The rows of Y fall into 3 groups, which share some directions, and each row is roughly a mix of its group's hidden directions.
Y (117 x 11):
[[  7.5  29.1 -21.8 -22.1 -26.5  19.4  43.9   9.5  25.4 -12.8 -10.9]
 [ 40.3  51.9  -1.5  10.6  -8.9  11.5  -4.0  24.1  -9.6 -15.9 -17.5]
 [ 48.4 -25.0  27.4   1.9  12.0  21.0  17.6  -3.3 -28.8 -15.2  14.2]
 [ 10.9 -12.5  53.3  13.1 -23.7  25.8 -20.0  -0.8 -25.0 -18.5   2.1]
 [-43.5 -32.7  13.7  14.3  30.0  -6.7   8.8 -29.6  18.2   7.0  15.9]
 [-16.5 -20.0 -14.7  42.8  24.3  -3.8 -48.9  -6.9  -1.5  -5.5   9.7]
 [-13.3 -28.0 -35.1  11.5 -10.4 -21.3 -44.3  -7.5  21.2  11.5 -20.2]
 [-11.1  22.7  12.7 -35.2 -10.3  16.1  55.0 -13.7  -6.2   0.0  15.4]
 [  9.9  39.1 -14.5 -21.1 -18.6 -13.2 -46.2  13.1  -5.6  18.3 -20.4]
 [-31.0 -10.1  30.3  -0.2  22.3  -6.2  20.0 -31.1  28.7  29.5  17.8]
 [ 38.6  19.8  12.0 -32.2  -4.3  -6.9   7.9   9.7 -29.4  28.7  30.3]
 [-46.1  22.5 -16.3  11.0  19.0 -15.5  -4.2 -29.2  29.9 -22.5   0.9]
 [ 24.1  39.8 -22.9  -7.1 -27.6   2.7   6.9  27.3   6.2 -24.0 -31.2]
 [-49.8 -26.1 -32.4 -17.2   8.1  15.0   8.9   2.8  15.5 -26.3   8.7]
 [-52.8  11.8 -35.7   8.8   8.2 -32.4 -18.8   2.1   4.6   1.0  10.7]
 [  2.4  50.6  13.6   3.1  30.1 -22.1 -10.4  17.6 -34.5   0.2 -11.3]
 [  5.1 -27.4 -13.6   7.1   1.7   3.7 -61.0   1.9 -22.0  25.3   3.5]
 [-22.1 -63.9   7.0 -23.6  -3.9  -9.2   9.6  -7.2   5.5  16.6  12.9]
 [  6.5 -38.1  35.9  11.8  38.4  23.5  14.2   3.0   8.3   4.5  25.3]
 [ 59.4 -16.4  -7.3   6.7  -6.6  -4.1 -27.0   5.2 -30.6 -11.0 -10.7]
 [-24.0  50.6  -5.1  31.7  24.2 -13.9   7.3 -20.1   5.0  20.9  -4.8]
 [ 35.9 -20.5  12.5  45.7  13.3 -19.2   0.8  -4.7  30.6   3.7 -20.5]
 [  6.5  16.3 -45.3  -5.7   3.0   7.8  -6.2   5.3   2.5 -55.3  17.3]
 [-23.2 -40.4 -24.5  32.1   7.3  -4.3 -18.5 -15.5  31.1  16.3  14.2]
 [-52.5  26.5 -26.3 -27.2   9.2   5.0  14.6 -11.2  18.2   4.4  14.2]
 [-40.0  15.9 -22.1 -24.9  29.5 -12.2  18.5 -20.9   5.0  19.9  26.7]
 [-33.1 -21.7  29.7  -3.6  18.5  -4.7  44.7  -6.0  19.0 -22.8  12.3]
 [ 18.2  27.8  16.4 -20.9 -40.6  16.2  39.9  -4.3 -18.9  -3.9 -13.6]
 [ 25.1  17.6 -10.8  16.3 -22.1  -8.2 -38.8  17.7 -36.4  16.2 -24.5]
 [ 17.2  29.0  31.0  -8.5  -6.5   9.3  58.2  -0.1  -6.6  -6.4 -11.4]
 [  1.0 -11.6  40.9 -13.2  13.5   9.6  44.6 -11.8 -24.5 -18.9  23.5]
 [ 17.3 -25.1  12.2  -1.0  19.1  -9.3 -46.1  13.4 -43.1  13.5  -4.5]
 [ 17.8  39.6   1.4 -30.8   4.9 -19.4   1.8  -0.8 -26.3  35.0  27.1]
 [ 12.6  27.0 -55.4   5.2  -7.5 -15.9 -31.3  22.3   7.9   7.9   0.5]
 [ 33.2  -9.9   3.3  37.9 -11.1   7.6   4.1  11.4  44.4  -4.4 -30.4]
 [ 52.1  19.4 -10.1  18.8 -27.9   4.1  -2.6   6.6 -28.9  -1.7 -25.8]
 [  3.4 -52.1  -4.0  40.5  26.0 -21.6  -1.8 -14.2   7.8  -2.2   9.5]
 [ -0.4   8.6   9.1 -35.8 -29.4  17.9  44.4 -28.2  -7.1 -21.2   0.4]
 [-46.0   4.4 -12.4   3.6  31.3 -10.4   2.2 -20.0  39.2  18.7  14.5]
 [-12.9 -50.6   6.8  41.9   2.7  -6.0  -9.2  -4.7  19.8  28.3   3.7]
 [-12.3   2.5  -8.5 -61.1 -35.8  -1.0  13.5 -14.1  -4.3  15.9   0.8]
 [-10.1  21.0  34.7 -27.3 -16.3   4.3  48.0   5.7   9.1 -20.1 -17.3]
 [-25.8  -8.6 -37.4   8.7  27.5 -13.4 -48.6 -10.3  -8.6   4.7  13.2]
 [-45.0 -45.5  12.0  -1.7  23.9 -10.2 -12.8 -18.7  14.1   3.1  15.9]
 [  8.3  35.0  19.2 -21.4 -26.6  19.4  23.3  20.3  30.1  28.8  -0.4]
 [ -6.1  25.3 -20.7 -42.5  25.6 -15.5 -31.1  -1.5 -31.4  -9.2   6.7]
 [ 10.1 -29.8  -1.8 -63.6 -10.3  10.0   9.2  -3.4 -11.9 -17.3  10.8]
 [-10.5 -32.5  33.1  -5.6  23.9   2.1  43.3  -0.2   5.6 -30.9  12.7]
 [-40.2  24.2  20.0 -26.7   5.4   7.2  27.0 -27.7   6.4 -30.1   6.8]
 [ 20.5  13.5   1.5 -35.9 -14.9  -3.7  55.7  15.9   6.9 -16.5   9.4]
 [-16.9  -2.4  31.9 -20.5  10.6   9.7  50.4 -14.8   5.4 -33.2   8.4]
 [  9.1   1.2   3.7  38.1 -34.3   0.9 -15.0  21.6  30.6  34.5 -18.7]
 [ 24.1  49.6 -23.5  25.6  -4.5  -8.5 -14.2  11.8  16.2  25.8 -16.8]
 [-52.1  12.6   1.8  24.4  17.9   2.9  -0.1 -32.5  23.8  14.7 -15.9]
 [-47.0  -0.6 -33.4   8.6   8.8  -4.8 -22.5   5.0  40.3  14.8   4.1]
 [-20.9 -30.8  13.2 -23.3  29.8  24.5  -9.2  22.8 -10.5 -21.3  33.7]
 [ 38.9 -18.2  -1.5  32.9 -13.9  -0.5 -23.4  21.8  -3.7   7.0 -41.1]
 [-15.0 -59.2  11.6  22.9  15.2   3.9  17.1  -5.1  17.3 -18.1  17.6]
 [ 48.8 -11.0   6.0   2.2 -14.1  11.6   8.8  36.6 -22.2 -32.9  -4.5]
 [  7.0  -2.0  -5.3  -3.2  19.9  -7.4  -7.3  13.0  29.5  63.2  16.2]
 [-30.6  38.6  -7.8 -29.0   2.4  -7.0  38.7  -4.8  29.8   5.2   8.7]
 [ 37.3 -30.4  37.5  24.4  -6.9  -4.0  18.7   0.8 -24.6  -7.2 -22.4]
 [-42.2  -2.5  10.3  24.8  -6.3 -14.3  40.2 -15.2  31.4   8.9 -15.2]
 [ 49.7   9.1  -6.8 -24.1  -5.1  12.7  39.7  16.9  -8.8 -24.2  -0.5]
 [  9.7  14.6  -6.5  34.9  16.7  -9.5  22.2  -9.0  24.6  52.1  -7.7]
 [-45.3  29.2 -17.6  -4.6  13.1 -19.0 -45.4  -3.5   4.2  -3.5   4.3]
 [-11.2  24.8  19.9 -26.5 -15.5  11.4  57.8  -9.4   3.0 -15.4   3.4]
 [ 30.4  39.8 -14.0  19.5   4.6  -4.0 -40.8  22.7  -4.3  16.6 -17.3]
 [ -8.4  46.9 -28.0  -2.4 -17.5  -1.3 -23.9  14.7   3.1  31.4 -27.2]
 [-34.1 -19.7  18.4 -29.4  25.7  -3.8  21.8  10.4  12.4 -34.8  22.7]
 [-19.4 -11.3  20.8  54.2  10.7  17.3  11.4 -16.7  18.1 -28.8   6.7]
 [-38.6 -25.9 -12.9  31.6   8.2   2.1  37.0   0.9  27.1 -19.4   3.0]
 [ -4.1 -49.6  11.5   2.8  18.7  18.9  28.3   1.3  33.2 -24.7   7.4]
 [ 27.6  -0.9  -0.3 -31.5 -16.7   8.6  56.9  15.1   4.9 -15.7   6.4]
 [-24.8  24.1 -33.4 -32.9 -19.2 -13.9 -38.6  14.0 -10.6 -10.4  -5.9]
 [ 21.8  24.8   4.5 -35.5 -51.5  22.0   0.8   8.7   4.0  -8.6 -14.9]
 [ 44.0 -38.0   7.7  -5.2 -19.7  14.9 -20.4  23.4 -27.4  -9.0  -5.0]
 [-55.0 -15.5  -1.6 -18.1   2.7   9.0  28.7 -12.6 -11.5 -33.1  -1.0]
 [-44.0   0.8  17.0 -21.3  16.2  -1.5  30.6  -4.4  42.9  -6.9  10.2]
 [ 21.3 -54.2  -7.2  12.5  12.9  -4.1 -14.7   5.6  -3.0 -39.5  17.3]
 [  1.9 -35.2   9.1 -20.3 -10.5  -0.8  12.2  27.8   5.2 -53.2  16.1]
 [ 22.2  24.8  15.2 -46.3 -20.0  15.3  20.5   4.5 -25.8 -24.9  -7.6]
 [ 15.7  10.6  -6.6 -16.0 -22.7  10.1  16.7  31.3  51.6 -25.7   5.4]
 [-52.7  33.8 -15.0 -18.5  17.9 -27.0  -8.7  -7.9   3.4  12.9   5.9]
 [-53.4  31.6  -7.7 -18.4   3.8  17.2 -16.5 -20.1  -3.6  15.7  19.8]
 [ -0.8 -45.2   1.8  29.6  40.0 -22.2  -2.9 -16.1  21.9   1.8  11.3]
 [ 32.0   5.1  -2.0 -11.5 -12.8  40.8  40.1   9.5   0.8 -34.2   0.8]
 [ 54.4  14.5 -23.6   2.4 -21.0  -0.8  -5.7  14.7 -29.2   7.3 -23.6]
 [-37.5  19.9  -9.7  -3.7  17.3 -47.6 -13.1  16.1  24.6  13.6 -14.0]
 [ 16.7   1.2 -20.1  27.8 -31.6  -4.2  36.7  15.9  30.8  28.8  -6.6]
 [ 19.2  14.8  12.2 -39.3 -21.6   6.1   2.5  29.9 -22.3 -40.9  -6.0]
 [-20.0  -9.6  28.8   7.7  36.5 -11.9   4.8 -36.2   8.5  18.3  35.9]
 [ 15.3  -3.6 -27.0  45.2  37.7 -19.1 -19.4  16.4  -2.6   0.4  20.8]
 [ -0.8  15.4  13.0 -25.1  19.2   1.7  28.2 -31.7  20.7  47.2  -5.2]
 [ 21.6  -2.8  12.4 -38.8 -14.9   6.4  54.2  -9.3 -14.9  15.7  -2.3]
 [ 22.2  43.2 -20.6   7.2 -11.2 -18.8 -24.2  13.3  -3.5  31.7 -28.3]
 [ -2.1 -54.9  15.7   0.3  40.3  -2.3  -9.7   5.8  18.7 -11.6  19.6]
 [ 22.1 -14.2   9.2  -8.2 -37.8  28.5   4.2  23.4 -13.5 -44.5  -9.3]
 [-15.9 -21.5 -31.1  37.3  27.5  -1.7 -32.4 -16.6  23.7  10.0  -8.7]
 [  6.1  11.0 -45.3  -8.6  10.9  -5.7 -52.7  -0.5  -3.7  11.1  23.4]
 [-16.0  40.7 -30.3 -36.3  -6.9  15.5   3.1  17.2  26.4 -20.4   6.0]
 [ 21.7   2.2  27.5  25.4  44.9  -6.8  30.0  14.5  25.5  -4.7  13.1]
 [ 11.2  35.1 -21.1 -32.0   0.8  -9.1 -51.5   7.7   1.4  15.7   4.4]
 [ 18.5 -33.7  11.0  34.2  44.3 -25.5 -10.9   0.8  14.1   5.8  12.6]
 [ -4.7 -24.0  25.2  28.5  20.4  17.9 -36.7 -27.7   1.2  14.0  28.2]
 [ 35.2 -15.5  -5.4 -12.2 -31.3  20.3  10.1  26.0 -38.4  -5.9 -23.6]
 [ 39.0  -3.9  -9.2  25.8  33.0 -16.8 -41.0   9.7   2.6  18.9   9.5]
 [  7.4 -40.4   6.1 -10.7  45.1  -6.1 -20.8  -0.3  30.1  -3.6  25.2]
 [ 41.2  25.7 -13.4  17.1   6.3 -16.9 -36.9  33.3  -6.3   1.6 -15.1]
 [ 48.1  20.1   9.5  29.0  -7.3  21.5  -4.3  29.4  -0.2  16.0 -24.1]
 [ 26.2  44.4  -8.2 -22.8 -40.9  19.3   4.8  10.1  13.8  -5.6 -16.1]
 [-13.3 -11.0 -54.3  -9.5   1.5  14.0 -28.0   9.7  16.9 -29.7  17.7]
 [  4.1  30.2   8.2  27.7  17.8   5.2  48.4   4.4  15.9 -34.1   2.5]
 [ 46.4  45.2  -9.5 -27.4 -14.3   7.9  11.0   5.3   8.7 -16.4 -10.1]
 [-39.0  31.8  -4.8 -25.0 -13.2 -14.2   0.5 -16.7  27.0  35.9  -6.7]
 [-30.6 -24.9  25.2  19.0   8.2 -17.8  44.7 -25.0  18.1   0.1   0.2]
 [ 35.4 -52.0  -3.3  35.9  17.4   0.0  -9.9  -5.2  10.4  -9.8   0.9]]
One row of each group comes first, with its name. Which group is each row after those in?
[-26.7 -10.3 -29.0   7.5  24.5 -14.9 -23.3 -21.3  37.0  21.2  23.1] -> <63>
[  4.6 -51.6  13.8  -1.3  15.3  18.9  35.5 -10.5  11.1 -13.8  27.3] -> <73>
[-28.7 -44.7 -11.5 -15.0 -19.2 -13.0   6.3 -14.1  23.1  36.5   8.5] -> <103>

[ 48.4  46.4  -5.5   7.7 -14.2   1.9 -10.8   8.1 -20.8  16.8 -14.4] -> <63>
[-48.0 -12.7  41.0  14.4  15.4 -14.6 -22.2 -17.0  -8.1 -15.1   3.3] -> <73>
[ 59.2 -15.4  -6.2  14.6   7.7  -5.0 -26.7   4.2 -32.1  -7.1   2.1] -> <63>
[ -9.8  26.1  24.6 -21.2  22.0   8.7  44.4   1.0  -7.6 -19.2  33.3] -> <63>
[-13.2  26.9 -27.3   9.9  26.0  -4.0 -50.5  -7.7 -18.3 -21.7   7.0] -> <103>
[-19.2  16.8  -8.1  46.6  26.8 -16.4 -43.5   2.5  -1.2  10.5  -2.4] -> <103>
[ 10.7 -34.1   4.8  52.3   5.4 -13.5   4.5 -26.0   9.5  27.3 -10.4] -> <63>
[-45.0   9.0   6.7  34.1  41.4 -23.9 -14.3  -6.3   1.6  -1.2   6.5] -> <103>
[ 15.4 -23.0  20.7  31.1  -5.7  -2.3 -45.6  -1.5 -30.9 -22.1 -12.8] -> <73>
[-51.2   0.5 -32.0 -25.4   0.4   6.3 -24.4   6.1 -29.1  -8.2   3.5] -> <73>
[-50.7  -6.0 -28.1 -15.4  25.2 -15.1   6.8 -10.4  15.8 -25.9  17.9] -> <73>
